In the rows, 128 means zero.
One turn moves each row of this set onto another row. After a few examples, where does it send each row asked below?
J_935: [176 121 141 128 150 130 126 144 136 123 107 125 154 117]
J_587: [139 105 160 127 147 129 147 141  78 111 115 133 157 113]
J_131: [185 112 161 127 156 122 124 121  90 113 152 119 143 138]
J_931: [165 136 146 114 139 153 157 138 107 106 106 149 140 119]
J_125: [150 123 154 146 160 122 126 120  88 122 145 142 122 106]
J_81: [153 126 137 123 139 135 103 133  99 105 111 139 151 147]
J_747: [145 121 132 127 149 137 144 170 118 109 141 127 147 101]
J_277: [158 128 133 127 129 126 113 143  92 108 164 111 141 139]
J_610: [167 131 107 131 139 134 144 154 117 114 149 115 147 149]
J_359: [162 146 132 117 138 120 120 132 139 111 144 131 145 117]
J_642: [155  97 121 138 158 130 137 126 124 118 108 131 153 104]
J_235: [142 129 121 117 143 126 177 143 117 104 141 134 126 119]
J_398: [136 109 130 127 122 125 170 114  92 104 138 116 145 125]
J_310: [169 105 132 139 146 114 140 132 113 131 103 139 118 108]
J_858: [161 124 116 134 147 137 172 116  96  94 155 127 138 121]
J_28: [154 129 144 111 124 107 126 105 100 130 123 144 129 125]
J_197: [183 120 133 130 145 129 161 132  79 125 124 131 135 157]
J_723: [157 122 139 127 153 129 159  91 111 128 142 129 148 144]
J_384: [155 103 127 156 135 146 148 130  90 142 117 118 145 121]
J_748: [178 112 131 126 142 131 105 120  97 126 160 123 135 117]
J_265: [145 119 128  99 133 144 142 143  85 118 146 144 123 145]

J_310 -> J_131
J_81 -> J_265
Now find these:
J_125 -> J_723
J_858 -> J_642
J_277 -> J_235
J_587 -> J_28
J_610 -> J_747

One turn moves each row of this set onto another row. After a few examples, where does it send each row asked below?
J_170: [109 144  74 170 140 117  98 126 125 144  76 123 137 121 125  87 152 116
 101 132]
J_885: [119 136  92 142 119 137  98 129 124 142  71 122 134 105 148 151 137 117
 155 101]
J_215: [112 122 117 160 142 105 120 144 136 119  87 122 129 126 151 139 153 118
 120 104]
J_578: [102 155  95 155 161 115  80 147 111 123  82  93 159 127 134 117 128 145
 121 105]
J_13: [119 117 113 151 127 117  93 160 126 160  75 132 141 105 136 105 154 120
 126  86]
J_556: [ 86 159  96 142 122 109  78 133 108 120  67 112 169 116 143 121 132 144
 111 137]
J_21: [111 134  87 166 108 121  96 126 112 142 109 110 124 100 143 100 102 116
 131 135]
J_173: [118 121  72 160 134 115 101 130 125 155  79 125 147 114 128  98 155 107
 105 134]
J_473: [ 90 162  85 150 125 106  75 131 105 113  67 108 165 104 144 127 133 135
 114 137]
J_765: [118 127  83 175 112 110 112 140 110 148 100 104 123  97 140  99 106 121
 122 120]
J_996: [113 122 103 146 119 110 102 153  95 144  78 131 117 114 138 110 168 135
 110 130]
J_673: [113 117 103 150 113 108 105 151 105 143  87 136 114 103 137 119 157 139
 111 130]
J_863: [110 162  83 143 145 132  72 112 102 135  65 118 154 101 140 115 150 113
 109  98]
J_353: [117 155  76 132 124 113 117 135 111 107 105 109 120 106 155  93 133 115
 151 115]
J_713: [109 155  90 129 107 128 107 134 135 121  99 119 161  91 158 105 129  98
 146 118]
J_362: [127 124 110 151 110 106  98 151 103 144  79 133 113 105 142 114 163 133
 116 124]
J_432: [121 153  78 139 129 119 118 133 111 118 117 122 118 112 154  95 130 117
 151 113]
J_345: [124 159  79 134 129 123 116 128 109 106 108 108 122 109 161  99 133 106
 147 115]
J_54: [121 131 102 145 109 105 103 152 105 140  78 141 116 107 140 106 164 142
 116 126]
J_566: [113 117 125 146 125 122  95 161 128 151  76 126 145 108 135 102 155 122
 112  92]
J_993: [113 150  82 136 105 131  95 124 132 124  99 122 155  92 163  97 128  91
 138 110]
J_172: [108 129 121 167 148 123 103 145 132 107  90 126 146 123 152 141 154 117
 119 109]
J_242: [ 96 158  94 156 127 105  80 131 112 118  66 108 169 120 139 124 127 141
 108 136]
J_538: [ 86 151  84 156 129 114  76 134 112 116  72 112 167 111 145 121 128 137
  99 137]
J_604: [ 90 158  98 156 167 110  86 141 108 117  76 100 152 125 135 113 130 138
 126  97]
J_477: [109 165  83 124 134 125  72 100 107 143  73 117 138 106 141 115 145 107
 118 108]
J_843: [115 144  94 148 114 134  89 121 124 129  83 112 130 113 149 139 135 114
 160  86]
J_871: [127 124 122 147 125 126  94 161 126 160  85 128 137  97 133 105 157 122
 120  98]
J_474: [ 96 153  96 148 156 112  80 153 104 117  85  92 157 125 136 105 128 143
 122  99]
J_944: [ 94 161  98 152 163 109  81 146 114 119  84  90 154 110 140 108 121 140
 126 101]
J_186: [107 143 122 154 136 104  91 128 100 111 114 102 138  98 162 114 117 112
 103 105]
J_505: [121 124 118 146 125 122  94 172 126 151  89 134 147 100 135 102 157 123
 121  94]
J_930: [115 159  91 132 108 132 111 121 133 118  99 118 156  95 155 100 125  92
 137 118]
J_306: [110 155  87 134 127 117 117 124 107 109 114 117 115 104 153 105 131 111
 150 112]
J_377: [118 149  87 135  96 127 105 128 136 118  98 132 156  97 155 107 128  97
 140 110]
J_75: [100 154 120 158 147 110  97 133 100 112  99 114 131  98 156 118 115 124
  92 117]

J_673 -> J_538
J_170 -> J_477
Now find these:
J_556 -> J_713
J_473 -> J_377
J_578 -> J_345
J_215 -> J_75

